128 stands for zero in the data rows.
Here are some numbered points:
[128 144 128 172 128 160 128 163 140 128 154 128 183 128 128 128 146 162
 128 148 181 143 128 128] 0
[181 128 128 145 145 128 159 128 128 141 172 128 134 157 186 128 211 128
 146 225 160 135 147 130] 1
[128 170 170 128 173 128 128 128 128 155 128 128 128 160 128 206 128 147
 128 143 145 180 162 128] 2
[223 145 128 152 181 128 152 128 141 175 234 239 128 186 179 163 205 128
 181 213 128 132 179 194] 3
[128 169 128 174 128 143 128 147 150 128 151 154 209 128 128 128 128 231
 166 128 154 128 128 128] 4
[128 128 174 160 128 195 140 221 128 128 128 128 141 217 151 128 128 128
 207 128 169 170 160 146] 5
[137 132 171 184 128 128 128 148 170 135 148 201 134 128 139 134 135 149
 141 145 128 156 128 128] 6
[179 143 128 141 164 128 163 128 128 148 204 128 156 128 128 130 202 128
 135 176 167 128 190 157] 7
[199 128 132 132 148 158 182 131 128 128 173 189 128 128 133 175 128 149
 128 128 128 128 180 128] 8
[128 128 128 128 189 199 162 220 196 144 128 128 128 136 132 163 128 128
 128 142 155 139 128 136] 9
[128 182 144 128 135 128 128 128 128 170 128 128 128 128 128 184 128 140
 128 153 128 174 128 128] 10
[128 128 128 144 224 172 178 199 252 166 128 158 128 149 128 177 140 128
 128 128 128 128 128 181] 11
[128 161 128 128 222 160 157 209 236 150 128 128 128 131 139 128 137 128
 128 155 128 128 128 155] 12
[128 146 196 128 152 128 128 128 128 144 128 148 128 128 128 158 149 161
 168 149 151 131 140 128] 13
[167 128 160 128 135 181 176 134 128 128 131 141 128 128 160 133 128 167
 143 140 150 128 164 128] 14
[128 128 182 190 128 188 136 207 145 128 132 128 141 239 129 128 128 128
 194 128 160 179 197 154] 15
[149 128 129 165 128 134 151 153 128 128 141 128 132 128 128 174 128 128
 128 128 132 139 133 128] 16
[154 134 128 128 128 175 142 128 128 199 128 128 174 137 157 128 128 186
 137 128 128 156 128 160] 17
[153 128 128 141 128 143 163 128 128 134 131 133 143 165 227 128 132 147
 128 184 128 196 128 128] 18
[128 151 166 160 136 148 128 128 148 128 152 164 140 150 170 128 128 211
 160 171 157 128 160 128] 19
[128 142 175 183 128 128 128 172 128 128 128 128 185 128 128 128 145 128
 128 128 150 171 128 128] 20
[156 128 134 145 128 141 160 153 128 131 128 128 128 128 128 175 128 128
 128 128 128 134 128 128] 21
[128 139 173 153 128 160 128 140 128 128 128 131 173 128 174 128 128 209
 156 174 179 128 129 128] 22
[169 136 128 168 128 128 128 140 132 167 145 143 128 128 128 166 128 135
 128 128 128 136 142 128] 23
[128 167 180 128 153 128 128 128 128 139 128 134 128 130 128 186 142 152
 159 148 146 135 154 130] 24
[128 142 189 128 128 128 133 137 128 128 128 128 161 128 128 139 192 143
 191 153 167 132 128 128] 25
[140 178 128 128 128 128 255 128 128 128 128 128 169 128 192 128 154 128
 128 128 128 173 170 151] 26
[151 155 128 154 169 128 140 128 129 152 226 128 140 157 128 128 196 128
 160 160 174 128 192 183] 27
[167 128 180 150 140 128 139 146 128 133 133 165 128 154 213 140 176 128
 168 231 128 184 128 128] 28
[128 203 148 128 190 128 128 128 128 175 144 153 128 172 128 229 128 160
 128 152 128 142 198 151] 29
[171 173 128 171 158 128 128 128 163 194 193 191 128 152 128 191 128 144
 128 128 128 128 193 163] 30
[128 188 128 128 252 166 174 175 252 152 128 131 128 167 131 128 148 136
 128 156 128 128 128 187] 31
[156 128 128 155 128 129 160 143 128 128 128 137 151 141 210 128 144 149
 128 172 128 205 128 128] 32
[134 128 128 159 128 173 128 128 229 148 128 207 128 186 175 255 190 133
 128 128 171 132 154 242] 33
[144 128 180 184 128 128 140 167 149 142 128 139 172 128 128 128 131 129
 134 128 128 154 128 128] 34
[128 152 157 176 128 128 128 157 128 149 128 128 177 128 128 128 128 136
 128 130 142 149 128 128] 35
[142 167 150 223 128 128 128 128 197 135 213 197 160 128 128 128 138 164
 150 128 128 128 165 159] 36
[128 128 170 174 128 175 138 187 147 128 146 128 146 238 128 137 128 128
 201 128 157 176 188 163] 37
[128 140 193 128 140 128 128 128 128 146 128 128 128 132 128 158 128 140
 128 153 168 194 128 128] 38
Which five points above are nearest to each new point? Their numbers follow each, nearest first.
[192 128 130 138 144 165 191 138 128 128 154 173 128 128 152 163 128 154
 139 128 128 128 177 128] 8 14 21 16 23
[128 128 128 135 128 198 128 176 128 128 146 128 207 128 137 128 180 128
 128 142 235 172 128 128] 0 20 35 25 22
[128 128 128 130 128 190 128 182 135 128 154 128 190 128 128 128 170 128
 128 146 223 169 128 128] 0 20 35 25 22
[201 162 128 128 134 162 128 128 128 241 150 141 141 159 128 130 128 182
 160 128 128 128 128 193] 17 23 30 10 14
[128 128 128 143 130 170 128 161 133 128 157 128 169 128 128 130 165 128
 128 130 190 155 128 128] 0 20 35 16 21
[193 128 128 136 153 156 160 128 128 151 158 171 128 128 152 181 128 145
 128 128 128 128 166 128] 8 23 21 14 16
[128 177 128 128 128 128 255 128 155 128 128 128 178 128 170 128 167 128
 128 128 128 193 179 146] 26 32 18 14 21
[128 177 133 160 128 137 128 128 163 128 172 174 186 128 133 128 139 222
 172 132 145 128 130 128] 4 19 0 22 36
[128 146 128 128 139 205 128 128 128 189 143 128 145 166 195 128 128 208
 128 128 146 135 128 146] 17 22 14 19 0
[128 209 144 128 128 128 230 128 142 128 128 128 182 128 129 128 143 159
 128 128 128 168 186 138] 26 14 35 10 21
[173 134 130 128 128 162 128 163 128 220 128 128 183 128 128 128 128 132
 161 128 152 128 128 151] 17 23 35 34 21
[180 128 128 128 128 190 128 128 178 147 128 226 128 175 188 168 166 155
 185 128 177 128 128 249] 33 17 14 19 6
[175 128 159 128 128 184 140 128 175 128 128 181 156 162 159 133 201 128
 224 128 221 128 128 213] 25 14 13 5 27
[128 220 128 128 255 173 158 160 245 175 138 162 128 170 153 128 140 164
 128 156 128 128 128 213] 31 12 11 9 29
[128 156 146 175 136 138 128 133 165 128 168 162 132 148 128 128 134 179
 135 154 158 128 175 128] 19 6 0 36 23
[133 128 158 128 128 194 128 128 183 142 128 162 128 152 192 213 183 128
 128 128 220 128 128 212] 33 24 14 13 21
[139 161 128 128 140 198 128 128 128 194 150 128 152 167 142 128 128 185
 128 128 142 128 128 152] 17 14 0 23 35
[183 151 133 128 128 145 128 170 128 241 128 128 186 128 128 128 128 128
 192 128 137 129 128 177] 17 23 35 34 10
[172 165 128 128 129 190 128 128 128 202 154 128 164 159 161 128 128 199
 135 128 128 128 128 171] 17 14 23 19 22
[201 134 128 139 177 128 165 128 128 167 195 134 134 128 128 145 205 128
 128 181 161 128 181 165] 7 27 1 8 23
[169 128 151 128 128 156 163 144 128 128 128 150 128 128 145 147 128 153
 155 134 141 128 160 128] 14 21 16 8 23
